In the rows, zero is written as 128.
A single turn carries every row of the set below to another of its rows. Some are shown first; where does it send the rows asked next?
Fita: [150 115 141 111 128 110 104 123 142 152 119  80 125 159  85 104 157 140
 131  94 106 134 144 127 125 177 147 127 119 162 125 158 130 139 109 104
 124 152  88 152 134 123 160 154 146]
Kope: [145 139 118 132 131 105 130 125 107 119  97  73 101 151  88 119 147 127
 150 114  86 138 137 131 167 138 124 130 124 141 120 112 124  99 114 116
 101 131 112 137 161 117 156 146 146]
mudad: [153 127 124 111 143 119 117 108 134 131 117 103 128 145  92  98 108 153
 113  98 100 161 103 108 137 161 157 121 116 127 130 133 104 164 116 124
 118 135  78 137 141 170 145 166 155]
mavi: [155 145 116 135 136 107 129 104 115 106 102  72  99 153 112 113 157 131
 146 125  98 146 138 140 151 137 128 131 120 142 123 131 122  95 113 117
 103 131 124 148 158 130 161 152 151]
tifon: [148  95  97 118 130 104  97 102 104 122 107  76 102 122 129 129 147 154
 128  91  80 116 132 123 156 160 149 121 109 166 131 120 125 119 104 129
 102 123 109 125 128 140 132 150 128]
fiti: [126 128 143 150 117 137 101 113 118 152  97  74 119 143 118 104 151 164
 121  89 143 113 138 126 150 121 159 135 110 158 107 121 116 124 113 138
 103 118  84 114 119 162 144 136 111]
Dopit: [172 143 144 127 132 118 104 120 109 128 100  89 127 150 106 113 130 136
 129 115 113 159 141 121 123 157 147 122 112 150 114 118 116 142 117 117
  95 153 109  97 103 179 160 110 115]
gizom: [147 149 127 143 130  95 120 112 121 125 106  75 106 163 103 111 140 131
 158 118  98 143 142 143 150 139 128 119 122 145 123 120 125  98 108 106
 101 125 120 144 163 118 154 155 145]
nizi: [171 133 141 126 139 124 109 105 124 126  98  89 126 145 108 112 128 140
 131 116 106 158 138 125 130 156 147 134 122 156 104 113 112 145 114 117
  93 158 117 107 110 189 158 114 106]
raka: [158 142 124 133 133 110 127 106 120 120  89  68 103 156  93 116 142 132
 151 123  92 150 137 135 153 142 123 123 123 148 114 131 116  92 110 119
 101 132 123 143 157 114 155 141 152]
vupif: [162  97  97 119 118 108  99  96 106 125  95  63 111 129 121 128 142 154
 123 101  84 119 120 117 148 158 156 124 103 171 137 124 118 113  96 122
 115 128 106 125 122 137 133 155 131]
zona: [142 146 131 142 132 109 121 105 116 123  93  66 102 154 103 112 143 130
 162 110 103 155 143 141 159 131 134 122 111 148 113 135 120  98 106 106
  92 123 119 144 154 131 161 150 162]
foru: [123 120 144 153 121 143  95  98 130 140 109  81 128 140 117 103 130 164
 131  90 139 126 146 130 152 119 150 131 118 160 105 119 114 127 111 145
  99 131  91 117 121 162 134 141 109]
Bima: [159 131 137 124 133 120 110 108 111 127  97  87 122 140 111 105 141 138
 130 121 103 152 137 126 127 158 148 124 118 149 108 107 122 141 117 107
  81 153 105  97 106 184 172 115 118]
Dak: [123 129 138 151 125 126 106 110 129 144  96  80 139 146 112  99 133 158
 124  86 132 121 137 129 155 111 154 126 122 172 118 123 118 131 118 146
 102 118  84 115 123 163 135 136 104]
tuz: [163 132 125 102 142 123 119  97 117 125 118  94 131 142  96 105 106 143
 116 105 112 147 108 109 142 158 149 119 124 104 126 130 106 156 111 122
 130 136  82 144 138 167 152 166 148]
bovus: [133 118 139 143 130 143 103  95 111 151  96  69 128 144 120 106 143 152
 119  88 133 116 135 129 159 122 146 136 114 157 106 125 126 126 102 148
 113 122  79 118 118 160 128 134 106]
zeniz: [147 138 126 139 135 109 124 113 109 116  95  60 105 145 100 122 151 124
 157 114  90 146 137 133 164 135 127 126 116 153 111 126 124  91 118 122
  95 140 114 138 158 125 161 147 137]
Kera: [162 138 134  99 155 124 118 115 122 129 107  97 141 140  92 100 110 159
 126 104 104 156 110 104 151 167 161 131 116 116 136 123  98 153 120 118
 110 136  81 129 133 168 151 159 155]
kebog: [162 131 130 104 141 110 123 106 114 126 115 107 136 152  93 100 117 145
 115 106  92 150 110 108 140 167 146 127 118 118 141 139 106 157 108 116
 124 126  93 134 137 168 138 175 157]
Sev: [147 137 126 132 140 125 126 117 111 117  96  80 101 160  95 114 159 134
 161 116  88 145 140 137 156 135 131 138 114 137 125 121 121  90 112 116
  94 133 119 137 158 125 152 153 150]
Toz: [134 124 136 143 123 150  90 114 127 146 106  81 135 146 118 106 137 166
 128  80 146 126 136 122 142 123 159 135 123 158 115 119 120 134 110 142
 103 120  84 121 119 165 145 130 110]
vime: [153 106 103 124 131 106 103  93 108 119 100  66 112 129 141 133 145 161
 127  97  78 114 133 114 151 154 154 126 105 171 128 125 118 115  96 127
 108 123 109 125 119 146 150 146 139]
Manat: [127 129 134 140 125 141  97 115 112 154  93  76 123 150 109 110 143 149
 125  79 136 123 140 131 146 115 150 137 114 162 117 127 108 123 119 148
 103 122  86 115 116 163 139 129 103]
tota: [159 130 124 109 155 112 121 106 117 131 117 109 143 146 100  92 110 147
 124  98 103 149 113 115 141 170 151 122 106 118 134 129  99 165 110 130
 122 132  80 132 135 168 147 160 154]
goko: [167 129 135 102 153 120 121 107 120 127 102  95 146 152  93  97 119 147
 124 106 109 145 110 111 139 162 161 121 117 110 139 138 103 157 108 124
 128 123  90 144 138 177 141 164 148]
zivo: [138 130 137 144 125 131  99 118 121 157  99  78 133 153 125 104 142 153
 116  87 138 119 131 126 150 125 150 135 119 151 109 124 127 121 114 161
 110 109  74 119 126 167 132 129 120]
tol: [153 125 136 110 128 108 106 129 151 142 110  79 124 157  84 112 160 132
 139  98 120 124 144 121 125 171 146 130 123 150 136 157 126 142 107  94
 122 150  85 153 135 138 151 151 140]
det: [156 144 123 106 147 119 125 103 107 132 118  91 137 140  88  97 115 160
 120 104 101 162 111 107 143 167 141 135 114 124 130 121  89 159 113 129
 121 136  84 133 139 157 146 171 152]
tego: [153 119 144 109 137 106 101 131 152 138 117  90 130 163  94 106 149 134
 138  94 116 126 147 127 117 170 138 133 121 164 121 153 123 134 105 107
 122 146  83 153 122 129 156 152 136]

goko goes to foru
vupif goes to tego
gizom goes to Kera
Now these:
raka goes to tota
nizi goes to tifon
mudad goes to Manat
zona goes to det
Sev goes to tuz
kebog goes to Toz
Fita goes to Dopit

